Here are some points:
c(0.72, 3.13, 0.61, -0.10, -1.37, -0.13, -0.67, -0.85)
c(-0.06, 0.11, 0.80, -2.01, -1.41, 0.77, -0.77, -0.98)
c(0.72, 1.32, 0.82, -0.16, -0.48, 0.29, -0.80, -0.43)
c(0.68, 2.37, 0.46, -0.29, -0.95, -0.41, -1.09, -0.42)
c(-0.27, 0.28, -0.85, 0.18, 0.96, -0.29, 0.03, 0.73)
c(-0.76, -0.32, -0.38, -0.40, 0.68, -0.54, 0.59, 0.04)
c(0.35, 0.90, 0.98, -1.76, -1.61, 0.93, -0.63, -1.05)
c(1.77, -1.25, -1.54, -1.53, -2.18, 1.07, -0.08, -0.33)
c(-0.99, 0.61, 0.37, -0.07, -0.39, -1.27, 0.66, -0.01)
c(2.11, 0.84, 1.58, -0.45, 0.98, 1.98, 0.66, -1.49)
c(-0.61, -1.49, 0.58, 0.81, -0.22, -1.05, -0.34, 0.55)
c(0.99, -1.46, -1.06, -0.60, -1.37, -0.21, -0.56, -1.08)
c(0.35, 0.46, 0.33, -2.17, -1.60, 0.42, -0.12, -0.43)
c(-1.17, -1.31, 0.78, 0.29, 2.90, -0.76, 1.44, 0.05)
c(0.55, 0.30, 1.78, -2.95, -1.13, 0.65, -0.48, -1.11)
c(-0.91, -1.24, -0.16, -0.06, 1.44, -1.01, 0.17, -0.44)
c(1.01, -0.03, -1.73, 0.88, -0.42, -0.51, 0.41, -0.28)
Then 16 other points, each followed by its number:
c(-0.85, -0.13, -0.11, -0.25, 0.55, -1.38, 0.88, -0.03) 0
c(-0.13, 3.00, 0.72, 2.36, -0.42, 0.71, -0.66, -1.18) 1
c(1.70, -0.95, -2.36, -2.09, -2.36, 0.62, 0.19, -0.07) 2
c(-0.68, -1.32, 1.00, 1.00, 0.88, 0.84, -0.29, 1.04) 3
c(0.23, -0.87, -0.39, 0.64, 0.47, 1.68, -0.56, 0.53) 4
c(-0.20, -0.32, 0.06, 0.39, 1.16, 0.27, -0.18, 0.41) 5
c(1.40, 1.36, 1.12, -0.90, -0.09, 2.45, 1.97, 0.34) 6
c(-1.55, 1.28, 1.50, -1.66, -1.79, -0.54, 0.16, -0.13) 7
c(0.49, -0.15, -1.01, -0.16, -1.14, -0.59, -0.48, -0.43) 8
c(1.00, 0.36, 1.78, -0.63, 0.64, 1.33, 0.57, -0.27) 9
c(-0.13, -0.72, 0.41, -0.09, 0.23, -0.37, 0.35, 0.80) 10
c(0.16, 1.30, 0.58, 1.13, 0.08, 0.33, -0.22, -0.27) 11
c(-0.71, -1.24, -0.51, 0.12, -0.09, 0.67, -0.60, 1.12) 12
c(1.45, -0.82, -1.42, -1.24, -2.13, 0.93, -0.10, -0.98) 13
c(-0.01, 1.74, 0.65, 1.38, 1.06, 0.36, 0.38, -0.41) 14
c(0.60, 1.39, -1.37, 1.14, 0.34, -0.36, -0.26, -0.24) 15
Which of these numbered points is nearest to each point below by angle, seen from the average point of the first points? Its number follows each.
c(0.93, -2.15, -2.67, -1.71, -2.67, 1.06, -0.09, 0.10) > 2
c(0.22, 2.31, 0.57, 0.37, -1.30, -0.33, -0.54, -0.78) > 1
c(0.73, -0.63, -0.20, -0.92, -0.16, -0.18, -0.66, -0.21) > 2
c(-2.94, -0.87, 0.20, -0.15, 1.74, -3.44, 1.57, 0.51) > 0
c(0.54, 0.53, 1.36, -0.59, 0.09, 0.19, 0.03, 0.14) > 9
c(-0.43, -1.17, -0.20, 0.24, -0.11, 0.83, -0.73, 1.08) > 12
c(0.12, -0.99, -0.24, 0.71, 0.35, 0.83, -0.74, 1.00) > 4
c(-0.20, -0.76, -0.10, 0.56, 1.34, -0.32, 0.09, 0.98) > 5
c(1.32, 0.85, -0.88, -1.73, -2.40, 0.88, -1.02, -1.41) > 13
c(2.83, -0.06, -2.37, -0.40, -0.09, -0.04, -0.31, -0.24) > 2
c(0.20, -0.84, 0.32, 0.00, 0.47, 1.00, -0.18, 0.18) > 4
c(0.93, -0.21, -0.82, 0.61, 0.41, 0.24, 0.13, 0.12) > 4
c(-0.64, -1.22, -0.05, 0.31, 0.33, -0.98, -0.28, 0.86) > 10
c(-0.02, 1.57, 0.32, 1.05, -0.98, -0.17, -0.11, -1.13) > 1
